One hidden turn or mirror swaps the rows below in pairs. Which row is each named row swapped with?
The rows were stretched afterwards, more along some directions than others.
J_326: [-11 -18 -19 -19 -12  -5 -51   2   5   8  40  17 -13  11  16   2]
J_908: [-14  -6 -29  -1 -10  -1  -2  28 -21 -15  20  -1   2  10 -23  -3]
J_787: [  7 -15   7   5  19 -22  18   6 -22 -35 -15 -58  -2 -16  36  15]
J_495: [  3 -35 -32   6  -4 -14  17  -1 -50 -30 -10 -33  23 -28  -3  -2]
J_255: [  2 -35 -32  14   3 -18  13   9 -57 -39  -8 -24  30 -29  -4  -5]
J_817: [-11  11   1  -3  -3 -28   0  18 -19  -8   4  38  32   3 -23  -4]
J_992: [ -9  19   9  -9  -4 -24   5  19  -4 -10   5  34  24   5 -27  -8]
J_143: [ 10 -11   6  -2  19 -15  17   6 -24 -31 -14 -60  -2 -16  34  10]
J_77: [  2 -28 -34   5  -8 -19   7  -7 -43 -14 -16 -19  26 -31  -6  -1]
J_565: [  8 -18   3   5  22 -25  13  10 -26 -35  -9 -59  -2 -11  38  17]
J_6: [-11  -2 -33  -4 -14   2   3  21 -22 -12  16   0  -2  14 -22  -1]
J_675: [-11  19   2 -12  -2 -24   1  17  -7  -5   6  40  26   6 -26 -13]
J_888: [-14  -8 -17 -18 -16  -6 -46   6  10   6  42  13 -14  11  16  -3]
J_31: [ 11 -11  11   5  25 -16  10   5 -17 -37 -16 -54   4 -24  26  10]
J_966: [  6 -30 -33   1  -6 -18   5  -5 -40 -11 -16 -25  27 -32 -11  -5]
J_853: [ -4 -15 -26   9 -11 -10  22  -3 -49 -24 -24 -28  23 -32  -4   1]
J_134: [-20  -4 -35  -4 -14  -2  -6  26 -27  -5  19   7   8  14 -26  -5]
J_857: [  9  -9  13   2  19 -20  16   9 -15 -33 -12 -52  -2 -14  32  14]
J_209: [ -8 -16 -19 -17 -18  -9 -47   1   1   5  38  12 -15  10  21   2]
J_528: [ -5 -41 -37  -2  14 -58 -41 -10 -24 -29  16  20  28 -24   0  10]
J_281: [ 14 -11   6   7  26 -21  13   3 -15 -33 -15 -58  -1 -31  29  14]
J_128: [-10 -31 -38 -10   4 -51 -51 -10 -15 -17  18  33  27 -15   0   3]
J_458: [-12 -35 -39  -4   9 -46 -54  -2 -31 -18  11  17  32 -21   6   5]
J_245: [ -2   8  11  -6   3 -26 -11  14  -2  -3   7  41  25   3 -33  -4]
J_490: [ 16 -14  14   9  25 -17  17   4 -16 -34 -17 -53  -3 -14  27  18]
J_578: [ -8 -39 -33  -4  13 -56 -38 -14 -21 -32  18  24  26 -16   3   8]
J_199: [ -7 -23 -22 -15 -11 -11 -46   4  -2  -4  38   4 -14   8  23  -1]
J_25: [ -8  11   3  -8  -3 -32  -5  18  -7  -7  11  40  29   3 -31 -10]
J_449: [-16  -1 -34  -6 -19  -5   2  26 -27 -10  14   1   7  11 -29   0]
J_494: [-12  -4 -31  -8 -20  -1   2  21 -22  -8  14   7   2  16 -26  -2]
J_568: [ -7  15   7  -9  -6 -24  -9  16  -4  -4   9  43  28   2 -37 -11]
J_642: [ -5  16   8  -9  -1 -22  -2  17  -6 -15   2  38  29  -5 -37 -15]
J_609: [-18  -3 -32   1  -8  -5   3  28 -23 -13  15   0   4  10 -22   1]
J_237: [-12  23   2 -10  -7 -25  -3  14  -6  -2   0  45  29  -7 -39 -10]
J_798: [-18   3 -30  -7 -18  -2   2  28 -20 -14  20   0  -1  12 -26  -7]
J_54: [ 10 -19   3   8  23 -26  16  10 -28 -38 -18 -58   2 -22  41  18]
J_72: [ 10 -14  10   7  24 -21  15   6 -16 -39 -16 -57  -3 -20  32  15]
J_174: [-11  14   2  -8  -7 -26  -1  19 -10  -1   8  39  25   9 -23  -9]
J_156: [ -7 -24 -17 -15  -8 -10 -44  -1   5  -3  41   8 -15  14  26   7]
J_246: [-12 -13 -18 -16 -17  -5 -49   4   3   2  39  16 -14  14  16   1]
J_984: [ -3 -31 -32  -3  17 -58 -49  -2 -10 -24  20  27  30 -32  -6   4]
J_123: [-11 -18 -14 -13 -12 -11 -40   1   8  -4  40  12 -15   9  30   3]

J_528 swaps with J_77
J_853 swaps with J_984
J_609 swaps with J_209
J_458 swaps with J_255
J_578 swaps with J_966

One hidden turn or mirror swaps the rows below in pairs. Which row is each named row swapped with?
The rows were stretched afterwards, more along some directions than others.
J_985: [-25  30   2 -23  -8  25 -38  19  11 -31   3  -2 -19 -22  -3  14  -5  28
 -18]
J_886: [-42  20 -18 -25  15  12 -68   0  -6  -7  11 -12 -38  20 -30   1 -13  16
  -9]
J_957: [ -3 -35 -27   7  18 -22 -52 -12 -42  15  14 -13 -56  11 -26 -55 -16  47
 -18]
J_625: [  1 -21 -39  26  -7  -4  31 -18  -2 -40 -15  18 -10 -40  -4 -21   7  44
   6]
J_943: [-36 -11 -32   3  38 -27 -24 -46  23  35   7  35 -27  39 -55 -19  19   5
 -11]
J_980: [-25  22 -60   3  14 -26  23  16  12 -18 -16  13  23 -93   0  -8   8  43
  49]
J_401: [  6 -11   5 -16  21  16  47 -25 -24  30 -22   6 -66  17 -50 -30  -6  46
  -9]
J_13: [  3 -36 -29 -25  68   6 -57 -44 -16  52   9   5 -28 -26 -64 -17 -27  89
  -4]
J_351: [-40   2 -80  17  29 -33   6 -22   0   7 -12   6  10 -53 -15   4   6  32
  32]
J_114: [-63  17 -29  -6  -4  -5   8 -26 -25 -39 -19 -51 -75   3  13  16 -22  45
 -17]
J_688: [ 24 -14  19 -29   6  32  -3 -22 -28  50 -27  -1   1 -57 -31  -7 -20  49
   2]
J_346: [-13  13 -31  21  19 -25  29 -11  29   4 -14  23 -30   5 -23 -57  17   7
   9]
J_234: [ 29 -32   8 -14  37   6 -34 -35  -7  24 -12  -8 -54 -27 -47 -17 -38  60
 -24]
J_363: [ -9  11 -28 -28  12  14 -44 -19   9 -16  10 -31 -12  15  -3 -17  11  30
 -11]
J_386: [-34   0 -74  23  29 -33  10 -13   0  -2 -10  15   5 -52 -23  -4   7  28
  34]
J_611: [  3 -16  -2 -20  23  13  38 -19 -28  31 -22   1 -73   8 -50 -38 -10  59
  -1]
J_356: [-53  31 -18  -4 -13  13 -34  -6  10 -42   3 -21 -39  -4  10  26 -15  19
 -13]
J_809: [-10 -12  -7  16  -1  -4 -30 -19 -29 -23  -7 -12  -9  14 -10 -48  -5  35
  -9]
J_977: [-33 -27 -52 -29  39 -15 -45 -48   8  23   5  -4 -47 -52 -34   7 -24  62
   0]
J_238: [-29  15 -18  -3   4 -24 -10  32 -22 -45  -4  24  -7 -25 -39 -14  16  13
  -5]
J_822: [-15 -11 -71   6  10  -8  22 -37  19  23 -12   2  -6 -43   2  -8  16  14
  28]
J_384: [ -4 -28 -22  12  10 -26 -32 -10 -36   7   7 -16 -56  17 -21 -49  -6  41
 -22]
J_785: [-54  26 -32 -31  20   9 -71  -4  -7  -7  11 -19 -27  16 -22  -2 -13  27
  -1]
J_885: [  9 -11  19 -20  -4  30  14 -21 -16  48 -23   7 -16 -30 -30 -11  -7  28
   2]
J_60: [ 10   5   9 -24 -27  34   5  11  14  14   0  19 -20 -28 -12  -3  17   8
 -12]
J_713: [-24 -17  -3  15   4  -9 -28 -30  -2  42  -6  36 -29  44 -42 -23   9 -18
 -14]
J_924: [-15   5 -60  21  25 -30  22   4  -7 -13 -13  20  13 -60 -29 -11  14  36
  32]
J_147: [ -6  15 -38  14  27 -24  34   0  18  15 -21  24 -19  -5 -20 -48  19  21
  -1]
J_473: [-54   7 -22 -14 -15 -11 -10  19  -4 -50  -6   9 -34 -45 -11   2   6  17
  -2]
J_866: [ 25 -32   2 -15  42  20 -48 -22 -43  38  -5   3 -12 -19 -54 -34 -26  80
  -5]
J_592: [-39  26 -31  -2  -5  16  60  18 -10 -61 -19 -12 -22 -75   4   9   8  65
   8]
J_422: [-45  35 -61  -6  31 -20  42 -20  34 -32  -3  -5 -10 -14 -11 -19  34  52
   8]
J_539: [ 14 -38 -14 -16  40   3 -59 -26 -21  38 -10  -3 -63 -24 -40 -22 -48  65
 -27]
J_140: [ 13  -2  -1 -27 -18  34   6  19  20  18  -8  20 -12 -40 -12  -6  19  17
  -6]
J_504: [ -5   0 -28 -21  10   8 -38 -24  -7 -15   7 -14 -10  14 -14 -40  11  48
 -11]
J_73: [-51  16 -15 -13   0  13 -59  -2  -9 -12  10  -1 -57  23 -30   6 -17   6
 -12]
J_617: [  4 -25 -40  24  -6  -3  22  -9   8 -34 -17  14  -4 -41   1 -16  14  37
  -3]
J_235: [-32   7 -18  26 -17  -7 -20 -19 -14 -25 -12  -3  -4  28   2 -45   7   6
  -5]
J_536: [-30   3 -63  25   4 -25  31   4  18 -21 -23  32  11 -86   3  -1   9  31
  37]
J_286: [ -1 -19 -46  -1   1   3  30 -48  12  47 -16  16 -10 -40 -13   0  17  23
   8]
J_775: [-40  33 -61 -25  20 -27   5  32 -29 -15  -8 -36 -12 -65  12 -46   1  71
  38]
J_56: [-46   3 -34  12  -3  23  11   3 -30 -16 -10   4 -59 -40 -19  12 -27  35
   2]

J_114 swaps with J_775
J_234 swaps with J_346
J_238 swaps with J_56
J_886 swaps with J_386

